In the data rows, the value 128 means zero.
Here are some points:
[ 42 178 101 134 103 100 150 218]
[119 206  46 123 165  97 127 119]
[127 135 165 139 160 189 140  78]
[ 91 174  79 152  92 108 120 164]
[128 130 152 118 117 105 122  97]
[166  84 207  82 192 216 158  39]
[122  96 122 100 106  69 101 182]
[ 66 120 140 132  89 112 119 183]
[101 163  70 134 133  75  81 174]
[104 146 108 133  98 133  90 120]
[105 162 121 124 119  23  86 171]
[169 104 177 144 164 159 164 100]
[184 115  91  92 147 192 130  71]
[203 114 169 159 185 228 182 119]
[ 99 165 124 124 130 132  88 142]
[178 101  45  76  95 164  97  97]
[158 113  86  73 169 106 127  86]
[216 163  94  31 200 152 154   0]
[150 154 165 167 131 119  69 194]
[128 115 123 111 129  63 103 135]
[229  73 182 255 225 219 175  59]
[153  94 144  81 165 148 170 107]
[144 114 113  80 154 173 158  73]
[143 139 103 113 119 130 116 135]
[138 141 182 115 163 171 158 185]
[124 139  61 120 153 103  73 131]
[ 87  90 216 203 195 233 185  76]
[107 108 185 158 138 102 234 185]
[128 201  92 143  71 119 151 148]
10 more points follow, each with its number after it:
[138 145 140 138 103  90  91 189] 0
[206 103 204 107 162 161 129 124] 1
[ 87  75  94  83  97  67 142 149] 2
[161 181  75 131 117 144  93 113] 3
[ 94 112 142 161  94  61 129 172] 4
[191 126  38 127 127 100 131  46] 5
[122 112 109 109 107  98 144 115] 6
[ 76 152 166 149  62 170 145 173] 7
[ 95 155 116 153  86  32 129 159] 8
[ 88 131 186 191 108  58 122 168] 9
Which of these numbered points is nearest to each point below, looking only along the 3 directions in which the first points spread most? Its number follows each.
[135 139  83 124 136 173  99 143] > 3
[151 103 193 174 101 122 162 204] > 7
[ 49 185 143  88 110  78 116 128] > 2
[ 78 146 135 147 117 109 137 171] > 4
[ 54 148  87 117 133  76 117 229] > 8
Now 10 new points, numbered from 0 again:
[127 102 131 143  37 114 101 114] 0
[134 109 137 119 158 118   0 120] 1
[172  99 176 155 173 178 138 117] 2
[111 103 128 121 102 121 172 114] 3
[ 51 117 137 159 110  39 109 139] 4
[ 75 163  95 130  62  42  92 129] 5
[ 88 178  53  94  73   1  86 133] 6
[177 134  91 108 148 157 112  73] 7
[128 139 175  79 131 103 154 140] 8
[201 105 153 142 175 173 206  78] 9
The same question for these:
[181 110 212  94 205 236 162  54] > 9
[194  53 103 155  95 192 130 111] > 2
[147 140 180 146 148 153 143 127] > 2
[ 96 182  83 110 112 156 103 119] > 1
[187  91 160 121 163 216 157  78] > 9
